In the data rows, the value 128 means zero.
Some points, each followed by its number:
[131 100 168 125 151 117  84 128 155 111 175 131 122 124 133 133 140 117
 141 122 146  82 126 145 117 140 177 124 114] 0
[164 114 135 109  94 121 104 135 160 141 123 130 134  87 139 131 108 113
 152 153 135 113 117 140 116  91 112  98 116] 1
[122 134  94  83 110 108 154 105 114  50 112 143 115  67 140 132 122 157
 151  98 123  98 112 140  92 126 127 183 143] 2
[104 103 120 111 125 124 124 185 164 125 125 122  73 164 105 147 100 158
 151 122 131 140 140 106  89 109 140 159 224] 3
[ 94 135 123  91 172 122 134 179 178 142  98 119  72 140 106 137 127 164
 125 109 155  98 120  85  91 105 149  86 141] 4
[113 104 154 138 189 167  96 132 121 104  96 107 127 132 167 135  92  85
 140 140 160 145 161 144  69 177 144  67 115] 5
[ 85 211  71 197  90 187 187 137  56 186 100 154 124  57  52 107 132  16
 105 110 123 166 116 113 155 103  15 141  93] 6
[145 134  78 142 152 175 171 150  73 115 140  97 112  67  98 144 101  83
 180  94 128 133 101 140  69 165 117 167  95] 7
[132 113  17 214 151 101 177  35  40 255 168 115 150 132  85  80  83 108
  85 112 125 153  88 109 255 104  92  77  96] 8
[147 106  99 116 126 111 112 131 110 104 130  81 136  93 116 118 145 152
 127 114 165 143 120 141  90 156 149 112 121] 9
[141  82 147  83 105 162  86 121 142 112 174 146 138 115 136 153 147 226
 154 124 133  81 140  89 157 131 157 134 107] 10
[105 136 126 125 161  69 178 151 100 208 121 122 103 147  69 123 152  88
  63 132 106 123 112 127 158 127  56 111 126] 11
[ 84 145 112 155 140 103 124 138 136 156 147 104  95 129 111  70 140 143
 136 105 131 106 133 131  96 165 128 107 125] 12
[149 189  94 168 125 130 202  99  97 146 125 167 134  68  82 133 170  89
 114  82 105 133  87 130 194 120  70 145  84] 13
Which point above is nearest to each new point, looking only along the 4 directions in which the numbered points spread most? Its number follows each.
[135 148 133 166 155  85 116  91 131 146 141 108 118 142  66 103  94 145
 104 167  90 135 170 159 184 174  93 121 145] 12
[128 147 134 104  95 172 167 181 106 117  66  85 101  76  41 109 124 185
 149 107 166 153 126  93  98 146  93 128 122] 1
[122 100 138 111 128 153 136 150 175 131 110 101 133 179 171 159 115 177
 199  69 163 132 123 126 158 185 130 115 136] 0
[127 125 143  58 110 125 115 155 125  94 126 112 104  83 177 108 143 108
 168 110 178 123 119 157  48 135 126 117 168] 9
[140 152 141 126 126 138 170 160 100 164  93 123 115 124 128 112 129  79
 102 142  61 116 131 119 127 131  63 105  79] 12
[136 151 104 124 105 129 146 152 146 127  87  92  76  70  81 140 124 113
 187 114 130 109 122 153  16 150  88 191  71] 7
[123 153 166 124 184 138 139 162 166  71 120 153 143 119 137 172 167 144
 136 127 138 133 159 158 103  80 118 175 120] 2
[ 95 129 125 125 114 104 159 109  70 115 157  94 140 120 127 132 151 150
  85 139 102 141 162 139 138 173  89 127 144] 1
[133 156 100 102 147 162  98 121 119 122 200 120  90 118 118 107 123 148
 140 124 115 179 150 154 108 109 110 161 104] 1
[146  85 134 147 143 149 106 164  88  97 103 105 151 157 145 114  99 100
 130 130 112 154 122 130 143 160 232 110 145] 9
[122  76 163  83 109 110  68 136 147  92 117 126 134 139 167 118  91 198
 166 117 177 107 188 102 119 122 174 170 198] 0
[139 117 142 170 118 116  81  85 120 128 162 159 119 189  79 196 177 156
 116  86 134 125 128 117 150 167 158  92 128] 1
[110  99 145  53 171 170 128 122 182  92 131 146  97 121 139 123 159 175
 186 133 176 141 139 101  74 125 117 125 107] 0
[147 100 149  77 165 130 126 136 129 105  92 133  98 121 147 128 169 112
 124 145  95  97 109 110 127 143 128 130 109] 1
[112 200  94 128 121 116 155  96  75  90 143 145 153 113 133 140  90  86
  92 159 135 172 101  87 123 130  87 157  65] 7
[122  73 132 150 149 131 132 127  67 117 146 135 145 126 145 105 130 185
  57  99 143 191 156 137 156  91 119 164  94] 1
[166 140 111 155 147 150 143 127 138 147 115 127 132 131 152 118  65  41
 161 129  88  98 117 111 157  95 110 123 104] 12
[129 175 128  76 100 196 105 148 122 115 130 136 155 175 125  95 133 167
 155 134 139 150 119  91 164 152 203 155 211] 1
[111  95 182  67 135  83  87  99 218  81 178 132 180 249 145 139 116 193
 105 171 118  91 122 157 189 144 205  70 174] 10
[109  87 147 113 167 103  82 132 111 120 121 155 168 193 157 167 108 102
  70 160 100 112 166 190 183 154 131  78 186] 12
